In the data rows, the value 500 means zero.
Every row has a hidden score. In each pair, how much higher is the second row's than the first's? 10 means about the same, 20 much higher and 0 much lower. The score is a weighted sum of the row's numbers plus the product of two more (or one squared), each taken from its middle value.
[509 644 439 427 444 498 445 475 431 410 715 653 513 510 582 756 421 415 442 430 471]
[516 418 429 416 478 627 820 452 715 658 413 491 469 495 446 442 460 505 436 493 605] 15
[480 536 453 499 528 574 461 470 492 509 547 730 748 716 446 469 620 737 427 502 588]
[490 540 806 598 454 459 481 427 401 419 460 431 419 451 487 441 486 417 700 481 425] 9
[446 460 456 432 763 564 606 478 511 763 511 496 448 489 461 380 438 480 503 724 575]
[489 280 385 339 493 468 488 515 706 554 563 483 388 545 640 648 516 656 369 495 527] 7
[496 474 600 770 398 516 521 411 419 688 440 491 459 481 609 708 516 465 390 488 486]
[495 504 476 401 524 476 497 517 511 722 391 424 436 484 564 432 520 552 352 814 697] 10
[475 480 433 431 481 635 798 472 575 767 487 457 476 469 454 434 474 474 463 581 607]
[465 421 356 420 426 442 452 460 771 428 399 402 412 439 540 661 413 442 427 433 389] 7
[477 421 424 386 480 439 452 471 805 531 460 434 391 430 419 380 483 421 730 422 430]
[480 479 459 447 639 473 484 410 464 474 580 703 769 760 481 461 629 655 488 504 483] 12
[540 550 774 687 361 549 474 543 503 433 453 485 428 446 574 662 529 446 440 532 428]
[546 569 484 467 440 485 447 469 470 470 524 706 813 793 503 443 514 447 493 482 493] 10
[610 580 392 473 449 609 452 480 737 780 444 374 466 507 423 464 380 530 562 440 563]
[494 542 706 618 474 488 460 660 482 440 479 460 463 491 462 441 667 821 498 491 469] 12
[461 476 445 432 477 675 848 489 714 485 467 456 479 468 451 433 492 463 500 586 635]
[734 427 367 415 540 625 460 631 391 465 530 442 455 422 441 375 577 459 401 734 614] 13
[466 488 728 779 426 502 468 416 690 665 477 444 473 503 492 420 481 468 588 515 476]
[520 386 439 543 488 565 454 398 693 616 532 403 505 399 526 527 781 773 488 509 546] 14
[457 585 437 474 288 484 483 558 584 501 468 300 260 481 482 417 437 431 627 460 547]
[417 611 345 467 546 523 435 674 499 371 449 431 424 389 663 586 430 366 509 352 362] 9
[483 472 720 770 488 462 469 475 497 753 488 478 439 473 616 515 480 438 463 461 462]
[702 464 475 502 470 527 484 505 379 382 786 625 404 386 539 390 478 516 682 381 454] 11
[524 533 754 638 451 476 494 682 439 450 475 454 478 468 536 714 440 467 496 397 487]
[520 418 408 431 682 699 767 552 479 449 502 456 474 453 439 395 467 431 416 627 675] 9
[514 656 521 415 379 453 309 520 495 467 550 628 332 299 487 660 452 477 432 474 484]
[605 531 455 435 486 519 386 410 476 513 770 828 621 658 584 441 521 456 471 514 536] 10
[460 441 467 322 376 475 411 462 353 316 492 415 479 416 448 604 508 344 531 307 396]
[390 578 748 570 269 582 484 623 454 394 481 524 447 451 449 623 349 483 548 469 481] 14
[454 671 618 490 454 437 494 474 835 673 448 435 439 430 466 404 437 454 655 479 463]
[264 728 618 515 534 552 366 370 379 418 551 427 493 486 369 443 422 452 304 583 441] 9
[387 483 432 553 466 358 411 392 701 578 403 481 471 411 666 682 520 376 481 346 429]
[617 552 438 621 513 477 467 458 332 479 494 521 396 319 706 677 427 393 495 579 351] 12
[500 554 427 521 552 495 532 392 535 526 590 618 826 733 593 506 372 403 466 505 578]
[496 482 421 437 551 676 809 484 441 449 468 475 466 447 504 436 463 475 477 751 665] 10
[594 549 507 350 289 510 243 420 415 517 624 596 497 428 443 430 662 583 386 457 604]
[357 491 488 537 568 608 786 602 697 511 452 352 505 541 567 436 501 492 533 695 635] 9
[470 476 435 417 909 513 433 552 494 455 473 475 474 473 641 673 433 495 537 459 462]
[490 463 447 481 544 647 787 464 728 618 466 457 473 496 475 447 480 452 491 745 597] 10
[475 494 743 746 446 488 465 477 478 466 503 473 480 508 565 727 481 459 492 445 461]
[426 477 457 378 738 608 466 585 803 580 476 466 471 528 430 464 369 398 371 600 648] 10
[437 396 470 321 496 693 781 546 407 580 345 518 439 604 566 480 567 612 618 471 491]
[565 565 563 489 749 588 773 603 502 473 435 532 420 540 560 385 420 433 597 364 417] 14
[638 484 462 430 446 441 465 719 374 468 520 516 420 461 482 396 477 475 497 849 649]
[482 482 451 480 508 640 777 449 694 629 465 453 491 452 507 419 455 421 481 754 599] 12
[487 476 485 601 459 474 469 476 455 453 526 618 799 831 483 423 484 455 622 473 460]
[491 459 459 391 845 505 483 434 426 580 430 439 452 474 458 419 476 465 447 752 692] 7
[464 571 367 684 400 419 430 569 753 608 468 464 387 394 373 386 592 490 566 466 445]
[564 632 446 432 497 505 462 520 468 414 665 773 591 526 632 730 521 459 476 468 491] 11
[461 616 807 523 446 499 450 459 403 398 517 391 418 400 634 502 460 400 511 484 453]
[453 627 461 490 465 450 552 382 441 451 566 681 814 756 532 459 514 476 513 448 495] 10
[479 492 456 478 454 514 469 459 437 437 517 611 776 841 600 637 517 498 470 466 483]
[561 517 437 491 442 466 510 497 439 450 536 719 806 776 529 452 496 436 471 441 498] 8
[544 683 614 521 389 386 395 496 349 411 728 729 508 425 489 616 448 441 432 488 432]
[725 411 433 421 435 480 362 451 766 510 408 380 428 465 512 349 514 420 588 548 507] 10
[530 525 462 470 508 470 416 406 463 781 491 527 516 477 503 443 458 451 443 823 682]
[486 647 431 435 436 461 455 746 458 451 497 486 435 426 479 414 449 450 493 824 677] 11
[449 549 791 749 448 490 415 511 483 446 471 448 442 434 434 402 570 490 506 477 417]
[538 554 443 427 462 483 474 532 458 448 670 855 730 596 480 439 496 458 456 448 481] 13
[454 775 503 427 428 440 468 555 584 459 406 423 456 432 436 380 682 744 527 409 446]
[473 415 463 433 495 476 393 649 449 388 481 410 416 508 545 776 404 423 530 433 468] 10
[368 418 511 443 509 479 536 480 465 431 587 614 737 721 421 465 631 768 425 471 483]
[502 491 448 456 661 611 653 458 562 767 485 453 443 482 478 422 478 451 497 773 594] 11
[475 482 403 458 809 655 705 653 472 406 486 425 417 462 493 383 487 465 474 472 445]
[452 419 425 498 277 501 563 426 295 336 359 637 433 522 384 637 437 520 539 412 397] 7
[453 513 492 605 473 491 454 459 766 518 510 463 452 482 588 791 450 457 469 425 451]
[494 405 673 736 478 515 471 491 716 694 458 426 462 458 508 456 487 442 459 704 562] 12
[480 465 757 704 474 465 468 435 477 619 503 465 482 453 569 712 476 440 500 454 489]
[436 543 329 403 794 519 668 579 539 443 499 518 423 365 568 529 501 449 505 345 612] 10
[392 615 522 711 389 427 432 487 626 772 438 488 467 526 493 472 392 491 360 450 334]
[485 459 418 398 802 568 623 456 763 523 473 480 440 506 458 411 514 424 517 711 546] 3
[443 569 497 557 388 393 455 534 523 411 498 667 731 709 448 436 569 705 627 372 532]
[492 415 367 389 379 520 415 406 397 367 474 370 381 386 499 645 486 392 412 420 398] 6
[621 512 523 422 543 490 485 649 658 365 544 421 385 321 562 328 410 358 395 519 531]
[399 470 409 479 511 532 416 417 421 455 490 419 409 416 508 772 394 374 511 419 430] 4
[308 624 493 524 681 568 609 558 511 400 370 450 584 428 362 410 430 449 638 696 691]
[483 543 822 661 452 480 428 447 407 425 515 461 460 463 507 636 448 449 482 463 485] 10
[493 404 359 335 401 461 442 442 372 397 437 388 392 422 461 348 455 397 676 527 483]
[480 663 678 514 456 498 461 390 496 787 485 520 396 490 394 403 545 484 638 440 555] 12
[342 389 607 456 517 627 446 732 416 565 628 473 431 507 660 673 441 470 555 367 418]
[683 551 411 520 541 508 408 411 524 396 530 782 737 672 540 466 496 434 495 513 459] 11
[535 518 401 435 653 495 455 620 457 346 501 502 398 455 526 426 730 748 437 393 449]
[476 476 448 492 468 502 475 448 432 453 692 732 572 513 464 421 656 833 480 443 503] 7
[381 398 459 522 319 400 323 355 618 612 426 515 505 429 349 411 652 637 440 348 504]
[498 464 437 382 782 662 727 633 509 421 471 409 430 417 508 405 457 443 466 447 453] 16
[446 400 420 353 561 429 386 621 507 371 477 366 376 411 439 345 553 575 404 359 443]
[477 481 430 446 465 445 443 473 746 468 468 415 460 431 456 405 674 819 509 444 473] 10
[366 350 446 473 285 578 711 373 471 703 398 407 472 436 506 441 504 453 423 571 610]
[523 436 391 427 510 591 783 454 537 784 486 448 480 483 437 489 544 450 484 490 620] 9
[768 496 470 434 466 422 455 327 731 563 553 365 439 392 505 352 440 486 592 466 453]
[465 472 487 692 433 475 455 436 685 650 486 425 411 496 599 740 454 410 505 448 463] 9
[438 497 499 651 456 553 486 468 691 533 583 538 419 326 642 737 460 443 509 390 404]
[497 461 438 423 845 532 525 484 418 471 547 436 454 474 419 409 445 454 459 800 608] 10
[452 499 445 410 572 451 469 477 418 429 473 631 760 749 593 687 466 479 513 540 442]
[533 776 671 500 415 523 386 348 371 405 428 519 492 378 561 362 457 418 474 442 440] 11
[468 448 401 466 453 485 467 645 449 430 479 426 432 456 481 402 683 849 477 459 477]
[511 230 481 508 402 629 463 609 486 484 515 531 505 288 265 571 481 424 649 640 622] 7
[480 426 410 426 790 657 713 643 476 409 450 403 440 428 468 419 454 419 489 441 487]
[575 692 496 329 571 456 419 513 418 536 573 532 488 316 614 686 593 351 419 422 417] 10
[466 471 437 466 462 464 470 469 429 434 656 763 618 578 489 446 676 799 486 464 486]
[665 540 338 564 403 432 477 431 777 584 523 413 376 476 471 433 586 665 577 449 473] 13
[822 395 444 440 408 466 434 551 544 512 362 419 394 414 445 451 520 467 736 611 484]
[423 475 793 663 445 470 413 489 435 443 606 488 424 498 492 656 494 417 499 452 459] 6
[471 711 554 526 453 445 407 480 454 470 762 835 572 518 517 561 480 434 472 433 437]
[271 569 474 665 465 315 411 534 424 382 448 431 473 516 512 633 497 308 357 498 431] 6
[421 545 477 270 553 330 410 407 334 441 543 409 392 494 592 622 450 427 310 454 541]
[636 541 734 500 344 490 465 474 469 448 617 456 508 430 532 413 661 762 483 454 521] 14
[398 509 422 496 550 456 471 482 544 435 478 694 795 798 548 521 542 481 474 570 434]
[555 534 473 445 458 609 453 515 498 442 492 477 520 409 503 406 744 871 489 461 513] 13
[456 492 484 388 491 574 397 605 453 581 481 475 444 555 456 512 485 905 571 426 530]
[371 562 507 467 533 531 375 330 316 407 384 326 346 516 528 619 503 404 411 434 583] 13
[385 531 475 473 465 613 387 402 485 373 694 661 578 516 566 471 663 236 443 608 574]
[518 488 347 361 402 499 385 455 373 385 485 391 376 467 478 619 421 370 418 356 420] 6
[446 330 344 359 325 541 343 357 448 387 634 471 460 473 522 478 479 580 568 415 332]
[540 511 610 899 435 425 428 484 410 414 491 447 415 438 486 419 550 520 506 451 451] 17
[458 498 701 643 561 501 509 449 454 781 446 470 459 456 562 610 465 343 442 506 427]
[502 476 475 460 912 561 595 599 510 441 547 402 426 471 567 418 428 389 540 392 445] 10
[460 483 817 759 461 473 458 478 443 578 475 434 446 476 542 464 461 470 493 439 456]
[703 565 444 438 443 457 421 505 381 430 574 480 429 447 752 710 419 442 422 445 472] 11
[645 491 454 436 446 461 471 460 486 470 589 751 782 719 481 400 502 465 504 453 527]
[504 467 445 460 543 623 797 473 696 649 501 468 464 472 467 418 498 524 511 735 597] 12
[580 501 456 417 690 354 336 359 401 414 483 529 355 456 439 657 496 412 544 443 382]
[470 495 464 469 665 645 654 447 499 741 471 434 429 448 493 452 425 476 454 780 611] 13
[601 496 628 528 523 548 314 431 712 674 560 491 493 671 352 393 567 412 621 580 410]
[485 478 525 574 482 544 624 644 563 503 448 538 414 620 434 384 530 461 455 812 782] 5
[462 466 442 533 444 492 451 450 455 474 498 452 467 456 482 436 737 894 480 472 474]
[482 830 558 407 465 471 427 417 412 351 439 402 437 435 472 346 460 424 494 413 457] 8
[441 500 549 715 433 430 419 569 435 478 360 660 685 815 453 406 501 464 426 482 465]
[654 433 416 397 462 430 450 798 374 462 489 439 406 417 475 446 452 393 483 721 579] 11
[468 379 450 604 464 391 414 550 560 353 433 513 459 470 426 440 652 808 588 374 446]
[506 479 471 440 483 490 452 499 453 471 536 730 786 757 545 648 473 466 491 492 492] 9
[488 745 774 489 412 476 463 387 397 405 494 477 411 458 472 558 439 423 503 431 409]
[488 515 534 701 535 392 490 500 383 414 661 675 712 572 447 399 486 370 302 527 431] 15
[483 579 441 278 486 464 338 337 474 474 508 672 711 535 541 377 593 415 445 461 573]
[459 481 701 764 505 481 461 606 519 476 446 491 486 409 519 710 423 486 568 398 557] 12
[672 424 460 313 314 417 340 658 530 405 442 465 492 521 415 409 473 565 648 367 594]
[515 434 542 647 500 473 457 396 639 832 520 427 452 500 460 434 559 653 393 463 441] 8
[462 644 645 481 454 467 454 483 676 491 505 468 447 440 527 793 465 437 485 462 457]
[443 476 610 777 415 486 522 509 794 552 522 465 468 498 463 411 486 426 450 729 550] 10
[489 542 795 679 444 492 416 447 405 426 572 485 442 481 491 669 494 467 461 476 486]
[695 497 414 347 397 355 511 364 225 527 405 335 459 599 500 481 579 521 597 432 471] 15
[523 396 464 478 652 381 423 481 395 478 585 661 460 453 347 360 556 475 776 429 332]
[739 531 354 500 372 440 415 480 671 401 289 512 572 546 570 430 556 433 703 475 531] 19
[478 494 790 573 490 568 448 509 465 376 544 521 464 490 567 663 348 411 393 487 441]
[450 608 467 451 613 498 375 452 656 428 433 498 422 574 413 437 653 834 466 460 490] 10
[486 468 452 398 662 596 669 422 785 536 452 442 456 535 548 467 424 543 392 739 658]
[488 572 728 572 457 457 448 474 560 802 451 447 473 465 458 414 476 484 635 451 439] 10
[413 441 670 669 436 424 388 399 494 503 706 552 536 395 498 646 433 369 643 485 368]
[470 457 449 459 566 676 794 446 431 440 468 464 452 471 470 432 456 425 499 763 649] 10
[530 422 492 446 581 646 513 724 545 363 622 514 391 419 663 450 541 518 470 237 610]
[520 381 492 437 519 435 498 263 731 403 459 309 438 367 559 637 531 463 524 404 464] 3
[496 455 464 414 451 639 831 416 463 458 539 457 454 486 454 427 462 451 475 715 673]
[481 429 732 683 467 476 441 489 463 348 399 342 477 619 622 502 384 389 419 451 486] 13
[433 746 404 376 418 490 414 435 412 378 666 525 459 445 491 688 432 437 486 428 399]
[486 471 376 454 478 545 816 495 551 728 508 399 540 505 453 434 535 406 506 493 619] 12
[377 609 783 636 494 550 448 401 394 477 497 471 537 491 458 643 469 364 466 429 414]
[492 511 423 425 857 581 535 457 484 635 416 474 427 436 471 389 508 508 504 704 653] 11
[499 521 479 489 615 443 498 648 371 373 513 465 450 391 547 394 728 769 518 460 370]
[391 420 561 668 355 445 506 484 598 424 452 521 548 698 684 675 329 468 501 486 319] 9
[494 447 439 461 880 522 534 483 773 543 472 449 458 451 443 419 470 480 531 673 519]
[404 638 602 519 438 478 482 499 506 752 489 500 447 462 632 733 509 408 499 454 441] 9
[511 451 511 534 445 498 441 498 442 402 650 790 674 603 460 411 642 723 495 463 433]
[505 484 745 752 432 528 467 468 424 465 481 426 462 480 580 690 459 434 491 448 483] 12
[468 686 619 583 618 657 364 350 445 546 505 307 389 450 536 416 366 553 562 417 570]
[563 386 535 501 448 404 460 597 806 437 467 441 456 495 499 726 440 449 479 388 401] 4
[488 476 451 444 493 437 414 448 503 835 473 495 458 460 474 415 465 429 500 733 634]
[620 543 416 416 447 445 465 415 421 411 515 446 446 423 590 795 472 442 502 429 471] 10
[675 288 392 567 563 546 426 464 607 463 352 336 564 361 378 459 411 439 420 331 465]
[438 399 429 411 400 690 772 456 513 742 499 506 441 499 501 409 491 456 518 513 593] 9
[418 448 397 525 465 507 428 463 849 471 537 430 467 441 522 709 397 480 444 436 441]
[507 553 838 698 496 510 425 401 442 487 509 519 451 469 565 404 473 475 500 474 469] 12
[532 479 750 676 431 500 471 490 783 621 475 483 436 457 473 471 376 443 510 611 514]
[582 537 524 412 415 520 449 414 478 446 507 688 810 747 608 478 436 469 477 470 557] 9
[472 526 816 683 419 443 466 489 423 411 552 445 460 465 494 640 479 478 495 473 476]
[509 455 426 428 704 427 505 322 464 431 528 672 646 704 474 404 598 575 555 405 280] 9
[330 528 614 732 462 478 370 541 480 501 328 401 542 455 481 469 582 345 288 550 377]
[503 757 564 403 407 448 354 421 392 380 408 411 425 388 478 340 438 403 488 475 496] 9
[379 327 338 439 442 370 432 416 419 388 448 380 446 396 513 649 382 414 477 425 428]
[295 393 454 365 425 375 411 450 317 381 529 490 358 521 556 587 405 457 366 523 342] 13
[450 452 405 444 427 478 416 883 499 428 460 453 454 401 503 643 466 445 437 420 417]
[525 517 453 458 532 481 493 458 459 488 531 661 803 790 491 428 530 402 617 408 530] 11
[405 486 467 406 449 408 432 563 504 469 771 530 505 547 486 415 666 802 518 410 396]
[533 503 473 383 439 560 466 432 399 454 608 864 698 626 458 434 511 457 568 492 568] 9
[488 834 402 394 375 504 437 437 323 427 404 500 478 445 508 353 539 554 582 410 495]
[546 520 468 493 463 462 485 442 486 453 509 706 821 783 550 475 502 456 500 426 477] 11
[487 488 754 736 465 458 472 440 464 446 454 476 474 453 593 706 444 466 488 492 474]
[484 507 764 817 442 442 458 415 471 590 492 449 510 490 565 425 536 458 464 404 492] 12
[416 511 422 469 534 483 465 509 469 488 512 601 799 838 418 438 444 501 602 558 527]
[466 586 489 515 507 626 474 345 532 411 437 720 724 816 425 429 470 516 490 537 449] 8
[491 401 439 412 477 656 831 467 454 435 497 458 465 507 480 440 478 504 479 721 661]
[557 623 479 454 438 516 469 455 426 448 547 729 802 758 552 465 514 473 485 481 480] 11
[673 529 436 458 450 511 469 424 429 413 697 799 706 653 457 462 483 454 463 490 436]
[560 486 466 436 476 471 443 415 381 452 700 508 396 389 743 688 443 359 457 424 537] 10
[466 462 445 557 438 468 474 456 655 793 473 441 441 449 420 406 462 447 512 774 538]
[570 812 430 386 399 429 459 400 375 404 476 387 438 383 365 411 546 489 466 376 493] 9
[443 496 687 718 362 494 485 490 366 419 535 386 539 474 422 437 526 625 627 728 410]
[458 602 481 606 528 541 498 633 475 502 393 397 442 467 562 798 446 515 522 587 372] 10
[470 531 753 687 429 483 404 463 414 430 592 477 454 467 540 692 487 450 481 398 473]
[658 432 523 464 563 620 786 452 296 625 535 460 451 434 462 476 589 463 448 698 578] 9
[603 375 413 296 336 499 534 597 599 551 583 371 479 531 668 645 334 431 544 428 552]
[461 436 399 406 711 474 466 871 392 417 452 412 412 460 450 503 482 450 455 457 512] 11
[413 581 360 453 450 452 460 482 691 365 493 510 393 312 499 652 425 450 359 372 465]
[496 470 489 423 515 633 786 514 572 761 456 482 412 494 487 445 441 459 518 615 626] 8
[439 360 412 367 434 431 429 559 672 457 488 404 397 374 412 410 501 392 768 451 462]
[534 489 488 444 522 653 867 490 463 464 502 486 437 447 486 438 491 465 477 705 632] 13
[581 482 415 472 518 405 509 481 435 395 557 745 787 729 477 546 475 472 457 475 524]
[448 394 376 356 493 481 452 525 479 397 490 380 496 458 549 778 492 491 435 422 424] 8
[538 453 509 506 870 525 726 509 610 555 498 632 486 637 395 475 574 394 469 405 483]
[442 401 742 716 624 331 427 622 413 526 578 570 495 462 587 579 530 436 564 396 542] 12
[450 553 623 643 555 446 506 398 424 631 402 485 442 254 256 482 415 513 679 573 582]
[476 452 431 445 501 610 791 463 567 779 471 457 456 471 463 446 479 457 466 558 628] 9
[242 544 424 610 403 527 458 413 479 390 640 575 442 394 571 413 552 742 630 476 448]
[486 473 471 430 530 712 813 441 451 648 456 483 472 493 499 401 472 440 505 662 652] 12
[519 491 426 529 341 426 441 470 800 467 458 404 325 423 467 377 505 480 492 387 380]
[471 486 738 699 415 514 466 467 453 462 465 491 465 422 544 730 450 427 473 443 452] 11
[493 529 655 542 473 475 459 464 432 463 507 625 789 838 535 469 476 477 494 464 487]
[497 453 750 838 446 457 459 500 468 429 488 444 464 493 469 605 451 465 461 475 502] 10
[472 413 461 686 420 522 416 478 505 441 381 446 472 465 584 389 807 537 568 571 259]
[483 614 335 421 528 534 324 659 394 451 468 442 522 377 472 403 630 720 446 426 459] 7
[475 396 521 502 513 599 790 599 484 352 448 545 559 410 401 320 600 547 461 585 402]
[431 300 444 417 458 419 516 793 487 322 372 445 524 512 404 644 452 513 412 442 521] 2
[477 495 451 460 756 427 527 459 480 786 499 490 515 550 532 494 434 474 429 757 649]
[438 505 469 463 475 396 514 679 438 397 407 472 364 434 624 749 484 554 527 398 430] 8
[384 425 450 771 348 423 366 416 406 380 464 405 460 507 450 407 554 667 590 470 439]
[443 379 475 594 328 410 440 471 804 676 491 440 453 500 470 483 646 680 471 428 585] 7
[476 470 436 468 563 601 742 454 726 691 460 462 466 473 483 446 489 480 475 723 663]
[606 525 424 444 455 532 469 467 455 505 574 767 790 735 475 470 486 481 431 458 505] 9
[494 517 730 674 456 506 449 494 522 700 429 496 480 493 545 704 475 463 459 403 448]
[642 508 417 344 636 666 365 370 397 443 363 531 592 349 407 486 535 501 460 530 265] 11
[653 484 429 443 454 484 441 695 470 530 432 494 402 380 394 415 470 452 420 816 651]
[800 416 450 388 432 495 465 463 655 453 466 435 434 441 424 372 475 398 729 438 476] 11
[504 462 430 409 471 451 394 655 414 396 453 454 460 437 398 387 652 812 451 472 517]
[457 449 349 413 425 446 440 469 387 371 426 367 374 388 462 660 402 430 456 414 389] 8
[572 602 601 501 512 485 514 415 464 461 736 694 525 467 619 748 562 401 516 486 444]
[520 511 308 503 493 456 506 557 837 442 399 406 428 409 400 517 471 445 545 375 394] 10
[628 513 422 401 460 470 463 793 409 434 460 438 469 472 468 416 478 468 487 816 601]
[336 324 309 484 443 414 493 376 538 496 541 550 368 436 400 579 576 323 468 396 408] 5
[589 522 571 863 543 513 612 594 460 376 433 441 458 385 368 567 591 518 531 508 430]
[442 598 789 492 459 412 491 378 389 508 467 429 470 583 388 337 441 439 473 396 483] 8
[461 786 614 454 382 492 347 483 409 414 482 366 381 448 427 419 397 460 537 585 390]
[436 511 427 429 757 481 457 455 637 790 503 455 467 465 439 468 445 462 481 708 527] 13
